(in the rows, 128 means zero)
Each path below is one point turned by a fixed rotation once a step. After each direction that follows a path, write how fast that rotation turns it, in degrees a step (0 if it stays still).
Each turn is a multiple of 5 degrees from 10 to 175, or 0.
Each row of a path follows its step; steps can be skipped.
path 1
step 0: [124 133 126 123 124 124 140 120 122 121 132 122 123 133 122 134 122 124
 131 129 128 121 121 127 130 130 139 121 130 126 125 139]
step 1: [124 140 126 130 126 130 131 120 125 117 134 124 125 130 135 129 131 121
 127 122 141 126 120 129 134 135 136 130 135 122 121 128]
step 2: [138 128 122 136 130 130 132 120 125 119 133 129 125 130 126 124 128 127
 135 119 138 118 122 126 128 138 131 127 134 135 132 137]
step 3: [122 135 131 131 124 133 128 120 127 116 127 138 115 132 129 127 124 135
 133 128 132 125 120 133 133 133 126 128 129 132 126 142]
step 4: [113 122 129 132 127 131 132 124 129 121 136 136 126 133 123 131 128 131
 133 124 140 119 131 134 127 140 131 132 129 126 124 130]
step 5: [125 132 129 122 124 127 132 128 127 120 133 129 128 134 121 126 114 127
 141 133 134 117 132 127 128 135 138 122 130 126 127 136]
step 6: [122 145 130 128 120 127 122 127 129 120 133 131 130 127 128 123 124 127
 131 121 144 126 127 129 131 134 133 123 125 125 119 129]
step 7: [129 133 123 134 125 128 131 128 130 122 132 131 131 120 121 124 129 131
 141 115 139 120 129 118 126 137 129 131 124 133 129 134]
step 8: [123 142 130 129 121 131 128 130 127 126 133 138 117 128 122 129 127 132
 145 125 128 126 125 128 131 125 128 130 125 135 125 138]
step 9: [116 136 137 127 123 127 135 127 127 128 137 134 126 131 122 136 139 129
 132 122 138 118 136 131 127 130 131 132 124 133 125 129]
Speeds:
[126 131 131 126 127 128 129 126 127 127 125 128 128 128 129 130 129 130
 123 128 129 130 128 129 128 128 127 124 123 129 127 130] | 130
[129 127 129 128 130 126 133 127 128 127 125 125 128 127 126 125 128 129
 130 130 126 126 129 124 126 130 127 125 128 130 129 129] | 145
[130 127 126 131 126 126 126 128 131 126 125 131 126 125 125 125 128 129
 125 126 127 127 126 128 128 128 125 131 127 128 129 130] | 80
path 2
step 0: [132 123 137 131 124 128 127 124 133 121 128 130 132 134 119 129 131 130
 131 127 131 129 119 126 136 118 124 120 125 122 136 118]
step 1: [129 131 128 128 132 125 136 131 124 125 137 133 127 134 126 120 130 130
 127 138 138 132 136 121 121 117 128 127 122 125 135 127]
step 2: [130 124 124 121 130 129 138 133 127 130 136 129 130 120 120 133 130 126
 130 133 127 125 123 119 136 127 120 126 127 122 131 116]
step 3: [123 124 131 130 131 127 121 128 118 122 132 130 130 133 113 132 130 129
 129 132 137 123 121 122 122 124 123 127 122 128 132 133]
step 4: [134 126 121 127 128 135 127 129 133 132 124 128 128 126 124 128 131 120
 125 140 127 132 132 120 119 120 115 123 123 126 132 126]
step 5: [126 125 130 123 129 138 120 130 125 131 127 133 132 135 122 124 137 133
 132 127 133 120 126 126 133 122 120 130 127 127 128 114]
step 6: [135 121 124 131 136 122 127 129 136 126 129 127 123 133 119 127 130 124
 134 132 137 127 131 128 122 122 130 132 115 124 129 124]
step 7: [132 128 127 122 132 130 137 127 125 141 125 135 133 124 120 120 130 127
 134 127 135 132 126 117 126 130 124 123 125 131 130 122]
step 8: [127 119 130 132 128 120 126 131 122 125 125 132 130 132 112 131 123 128
 136 126 128 131 130 130 128 123 116 130 131 123 133 120]
step 9: [124 124 120 128 138 130 129 124 122 135 126 132 126 124 123 131 130 133
 123 135 135 135 132 125 114 118 130 129 126 125 131 123]
Speeds:
[127 132 127 130 129 128 128 126 129 130 127 129 129 127 130 132 128 128
 132 132 128 126 128 130 131 129 128 129 129 130 131 130] | 0
[128 128 131 128 127 126 128 131 125 127 129 127 127 133 127 129 127 130
 131 129 127 129 130 131 127 127 126 130 124 130 126 131] | 145
[131 130 124 125 125 129 132 129 126 130 129 130 130 130 130 130 129 126
 129 127 126 129 126 128 127 127 127 126 129 130 125 126] | 135
path 3
step 0: [129 131 127 134 130 120 129 124 117 127 130 121 127 126 125 122 131 121
 131 120 115 138 123 134 116 133 130 131 126 130 121 125]
step 1: [124 124 130 126 126 126 121 133 131 136 138 137 124 127 119 118 120 130
 126 124 117 134 124 125 135 124 133 132 132 134 127 134]
step 2: [129 137 134 136 122 132 127 124 130 130 129 128 129 129 128 134 119 117
 121 124 118 129 123 120 129 128 115 134 123 120 130 128]
step 3: [135 133 125 131 124 134 132 128 127 128 132 135 122 127 126 116 129 129
 131 124 120 127 118 131 117 136 127 117 118 130 131 131]
step 4: [129 126 127 133 132 123 122 128 129 120 126 133 127 130 130 125 119 132
 126 113 126 124 123 126 134 119 126 133 120 140 127 138]
step 5: [118 135 127 130 127 127 126 133 121 120 137 130 128 124 126 130 128 120
 119 127 134 132 120 125 130 142 116 131 122 130 125 127]
step 6: [132 125 125 118 131 118 128 119 128 127 135 137 127 134 123 130 123 123
 130 124 120 127 119 130 126 131 128 116 124 134 128 117]
step 7: [135 127 125 140 122 123 114 127 127 127 131 130 132 136 126 120 120 124
 125 118 131 130 127 139 132 128 126 134 131 126 123 127]
step 8: [122 132 135 129 116 131 129 134 126 126 131 122 126 139 123 129 124 127
 124 132 122 130 115 127 129 135 122 124 137 140 127 130]
step 9: [121 118 132 131 128 122 130 118 119 122 128 131 125 135 129 122 121 123
 136 123 113 124 125 126 121 131 126 130 124 121 128 127]
Speeds:
[130 129 126 125 129 125 127 128 130 132 131 130 129 126 125 130 128 125
 127 129 127 131 128 130 129 127 128 130 130 126 128 126] | 70
[126 130 128 129 127 129 129 127 126 130 130 129 132 124 127 125 130 130
 126 127 130 127 127 130 129 131 129 125 131 126 128 130] | 155
[128 129 129 127 130 130 127 126 129 130 129 129 127 128 130 127 124 127
 127 128 128 125 130 125 127 130 128 124 127 124 128 122] | 100
path 4
step 0: [128 132 139 137 136 127 124 129 139 132 128 127 131 133 124 126 136 124
 134 129 123 129 133 128 128 121 133 118 127 135 138 136]
step 1: [127 129 135 133 131 118 122 125 128 127 126 131 124 123 124 120 124 127
 134 119 119 126 134 120 126 121 119 130 123 136 132 139]
step 2: [122 124 137 125 124 129 129 123 122 136 128 128 122 118 129 118 130 129
 130 123 121 117 129 121 129 124 134 132 131 126 140 130]
step 3: [120 126 138 132 136 125 143 129 124 128 132 130 127 123 126 120 129 131
 131 122 124 126 126 135 128 122 136 124 138 125 126 133]
step 4: [124 135 129 121 136 117 136 130 126 136 136 131 130 126 127 126 121 134
 128 121 130 123 127 123 129 132 121 118 138 128 126 136]
step 5: [123 134 128 135 131 126 131 133 135 142 133 126 126 128 123 123 128 126
 128 132 130 124 129 124 134 136 130 113 129 127 141 129]
step 6: [123 135 134 146 132 125 132 123 135 133 129 126 121 127 124 127 125 121
 137 125 128 133 134 128 127 132 127 124 123 133 127 137]
step 7: [128 132 135 133 131 127 122 116 125 133 130 129 122 125 133 133 122 122
 136 119 125 122 131 120 134 131 124 134 133 129 137 136]
step 8: [125 124 134 131 130 128 133 126 126 128 124 130 127 120 126 124 131 121
 134 123 125 124 131 137 143 126 132 132 136 124 143 132]
step 9: [125 128 138 119 134 118 138 129 129 134 123 129 134 123 128 127 131 125
 136 121 130 128 136 135 127 127 127 128 138 132 126 138]
Speeds:
[130 128 131 124 127 128 125 127 126 129 131 128 128 128 129 126 127 128
 129 128 128 127 132 127 127 133 126 129 127 127 124 130] | 135
[132 128 128 127 129 127 128 127 129 129 127 129 128 124 127 126 127 126
 129 129 126 132 124 125 128 129 132 126 129 126 128 131] | 0
[130 127 130 130 130 125 130 131 128 125 129 127 126 129 126 126 127 127
 128 133 128 129 127 130 130 127 127 131 126 125 128 130] | 140
[129 124 132 128 126 127 126 130 126 130 125 128 129 127 128 125 128 128
 127 125 129 129 127 129 128 125 128 132 131 130 128 127] | 55
path 5
step 0: [126 125 129 131 128 120 130 121 125 132 124 133 127 128 133 123 121 121
 118 133 121 125 130 124 125 127 121 126 125 131 116 128]
step 1: [132 124 135 127 124 127 133 132 127 128 127 125 124 122 129 121 126 136
 120 129 115 128 132 131 126 130 129 129 118 127 128 138]
step 2: [119 133 131 127 136 125 129 125 119 133 132 120 127 120 119 123 122 126
 126 131 127 124 130 131 130 126 130 129 125 122 135 135]
step 3: [117 129 128 126 132 121 132 125 128 134 127 134 136 126 133 119 122 120
 128 124 124 124 134 131 124 130 124 134 132 126 122 129]
step 4: [127 123 128 126 124 118 135 129 134 131 114 122 129 125 133 129 123 133
 123 123 120 123 131 134 127 129 131 131 123 133 129 129]
step 5: [128 133 130 131 134 121 127 119 125 127 125 118 121 118 131 124 119 133
 120 132 129 120 129 125 134 126 127 124 127 128 130 130]
step 6: [128 135 132 124 129 131 127 125 125 127 131 129 128 121 134 112 121 127
 123 126 129 128 134 132 119 123 127 133 129 124 119 127]
step 7: [123 128 131 121 126 125 131 131 120 135 121 126 131 128 131 131 128 129
 120 124 124 124 131 134 119 121 134 135 119 124 132 125]
step 8: [119 128 132 131 135 124 136 123 124 129 125 130 130 119 139 133 123 124
 121 131 127 124 130 124 134 125 128 121 124 127 133 129]
step 9: [126 121 133 125 127 130 134 131 128 124 127 121 127 116 138 119 120 126
 128 132 127 133 134 132 127 127 125 127 133 131 122 130]
Speeds:
[131 130 127 128 127 126 125 126 132 127 124 128 128 129 127 126 126 130
 127 125 132 125 127 127 127 129 130 128 132 130 128 128] | 55
[130 128 132 127 129 125 130 126 126 131 129 125 125 129 124 132 126 128
 129 128 129 128 127 128 129 128 129 129 127 129 130 125] | 130
path 6
step 0: [131 128 132 130 125 132 132 128 125 126 124 130 132 126 120 126 132 128
 139 131 131 123 117 123 126 142 134 129 120 128 119 128]
step 1: [127 124 126 131 128 132 131 129 131 129 122 135 124 123 133 120 124 133
 131 137 124 114 130 130 123 139 127 133 125 125 135 121]
step 2: [133 120 128 131 128 124 130 129 133 126 126 131 126 122 130 129 142 139
 121 128 125 118 122 128 131 122 134 121 128 122 130 121]
step 3: [120 125 133 131 131 120 130 135 138 133 118 125 130 124 127 132 136 129
 131 122 125 135 117 128 129 129 124 132 125 127 138 125]
step 4: [122 132 129 128 140 131 140 130 134 130 122 132 127 127 127 127 127 131
 140 124 132 127 129 122 123 118 121 121 129 125 126 127]
step 5: [124 122 124 131 127 133 136 131 123 122 124 117 136 131 132 125 131 133
 131 131 128 125 123 126 125 130 121 120 133 124 127 141]
step 6: [125 124 126 116 127 122 127 121 123 127 125 129 121 132 123 117 133 130
 136 130 128 129 120 129 124 138 129 121 135 125 132 130]
step 7: [131 127 134 125 128 136 127 123 122 127 120 136 134 113 120 117 127 135
 125 128 130 130 124 123 132 134 126 126 128 127 127 125]
step 8: [125 128 138 136 133 128 135 129 134 123 134 129 129 119 134 117 130 131
 122 133 130 126 129 129 126 133 132 129 135 130 140 126]
step 9: [130 124 127 132 139 124 130 119 132 125 137 129 128 116 131 134 138 127
 132 131 126 130 115 129 126 125 130 125 124 128 127 127]
Speeds:
[128 127 130 129 126 129 127 128 127 128 127 127 133 128 128 128 128 128
 126 129 129 126 127 126 131 125 129 123 126 130 124 127] | 145
path 7
step 0: [119 128 136 135 119 135 125 129 124 130 131 130 132 120 121 134 126 132
 132 132 120 133 129 128 121 121 126 134 136 122 127 121]
step 1: [127 130 137 134 128 131 125 127 114 128 129 124 126 127 124 130 125 123
 136 130 118 126 131 120 128 122 130 128 140 118 128 127]
step 2: [126 128 128 129 130 119 126 123 114 121 129 121 125 126 137 132 123 122
 127 128 122 124 126 127 135 121 129 126 133 115 124 130]
step 3: [121 120 127 125 118 125 130 127 120 122 126 127 132 123 133 131 124 131
 121 124 126 129 125 137 132 119 124 132 128 117 118 127]
step 4: [123 121 138 125 117 135 127 136 118 124 125 128 132 129 120 127 123 134
 124 126 125 127 129 128 128 122 125 136 133 128 118 127]
step 5: [125 125 141 130 131 128 119 136 119 119 132 124 128 132 123 130 121 126
 125 131 125 125 129 116 132 124 130 136 133 131 123 132]
step 6: [121 120 134 132 138 121 120 129 127 119 133 128 131 126 131 135 125 120
 122 131 125 131 121 125 136 125 135 131 129 122 124 131]
step 7: [121 117 127 124 131 132 125 129 124 123 128 137 137 125 122 132 128 124
 126 126 123 134 116 137 131 123 134 126 129 119 123 129]
step 8: [125 127 125 117 127 137 127 134 117 123 134 133 133 129 116 128 122 129
 132 122 122 127 120 130 125 122 130 129 134 127 125 132]
step 9: [121 132 128 121 134 127 127 134 124 118 141 123 124 128 124 131 120 129
 130 119 125 126 124 119 126 123 128 137 136 128 130 129]
Speeds:
[128 131 128 130 126 127 130 125 127 129 130 125 127 127 129 129 128 131
 130 125 129 128 129 127 124 126 128 125 130 124 130 125] | 35
[125 129 126 128 129 126 128 128 131 129 131 128 130 126 133 131 128 128
 124 127 127 130 128 127 130 130 126 128 126 126 128 127] | 100
[128 126 128 129 127 129 130 129 125 133 130 131 128 129 127 128 131 129
 125 127 124 128 127 129 128 125 127 129 127 131 130 127] | 95
path 8
step 0: [139 126 120 138 134 131 125 121 135 132 129 133 135 129 124 139 126 129
 126 130 130 123 130 132 135 124 126 127 132 133 129 134]
step 1: [125 124 127 129 129 128 120 121 133 128 127 136 128 123 129 136 127 129
 128 123 124 125 125 122 130 129 127 130 146 126 140 131]
step 2: [129 124 128 134 137 127 125 118 140 135 129 128 123 129 128 137 128 127
 126 137 130 123 125 127 124 125 133 132 126 126 135 138]
step 3: [128 123 128 126 127 137 121 129 134 131 123 133 132 130 129 134 125 136
 129 120 126 121 117 133 125 131 129 130 128 127 139 138]
step 4: [126 127 126 133 133 129 120 123 125 125 129 124 127 133 117 139 127 127
 123 134 129 117 124 133 125 128 125 132 128 135 139 130]
step 5: [132 124 130 126 130 134 125 125 132 128 123 122 132 130 130 132 122 134
 119 130 126 125 116 132 129 128 132 135 143 132 128 133]
step 6: [125 126 124 140 133 126 125 129 132 135 127 123 127 129 129 141 114 125
 125 126 126 127 126 130 124 129 121 129 133 134 132 131]
step 7: [123 117 136 128 136 127 124 128 131 126 128 129 126 133 134 134 120 139
 124 133 125 129 120 128 133 131 125 132 132 126 138 126]
step 8: [122 128 128 132 133 122 127 129 132 138 128 125 131 135 128 141 130 131
 129 136 122 124 116 135 127 131 122 128 127 130 125 134]
step 9: [117 128 129 117 129 128 121 131 126 124 128 130 129 133 135 132 120 133
 125 130 127 123 119 125 119 134 124 133 132 135 131 132]
Speeds:
[125 129 127 128 131 125 126 127 131 130 129 132 128 126 131 129 130 130
 130 130 126 129 127 126 128 129 127 128 126 124 128 127] | 60
[128 126 126 127 126 125 125 125 128 131 127 127 133 127 128 126 125 127
 131 126 127 129 128 132 128 129 128 127 127 128 126 129] | 135
path 9
step 0: [124 121 142 123 128 135 131 128 133 127 119 132 128 124 128 132 127 133
 134 132 129 126 133 127 137 126 125 127 126 132 128 119]
step 1: [118 126 126 132 128 134 131 131 132 133 129 127 122 127 120 127 120 129
 125 133 130 121 123 123 120 124 125 122 126 122 118 125]
step 2: [130 133 121 126 129 119 129 131 118 127 125 118 130 134 128 122 123 126
 135 127 119 124 126 129 125 134 125 124 123 126 118 132]
step 3: [131 128 125 117 131 131 131 131 121 115 119 126 131 124 129 134 138 129
 133 126 132 125 135 134 130 129 131 123 131 129 130 132]
step 4: [128 117 130 126 128 133 134 130 130 133 130 129 126 118 130 124 131 126
 118 135 131 130 139 126 128 128 133 122 135 130 123 123]
step 5: [124 132 139 126 126 129 135 128 128 129 136 130 124 134 135 119 119 126
 129 131 121 131 129 128 119 126 128 121 122 122 127 127]
step 6: [127 136 119 120 133 125 126 129 126 118 128 128 122 137 135 129 124 125
 130 134 133 126 119 129 131 127 135 128 123 125 126 129]
step 7: [133 132 124 123 131 138 126 122 127 130 127 116 130 120 132 128 133 125
 128 131 133 130 130 136 135 134 129 136 133 129 122 127]
step 8: [122 119 137 133 120 138 129 123 123 125 134 126 129 121 132 133 125 130
 130 126 127 139 132 125 128 131 130 124 126 131 126 132]
step 9: [121 127 137 131 129 123 133 127 126 123 133 138 130 136 127 129 118 122
 133 134 132 122 125 120 132 129 127 127 133 128 124 125]
Speeds:
[127 132 129 130 128 130 127 126 129 127 131 127 128 127 131 128 126 127
 128 129 131 133 125 127 131 129 130 130 128 130 130 128] | 35
[125 128 129 124 128 132 131 128 126 126 127 126 128 127 130 127 125 126
 129 129 128 126 129 127 129 130 130 126 128 128 123 127] | 0
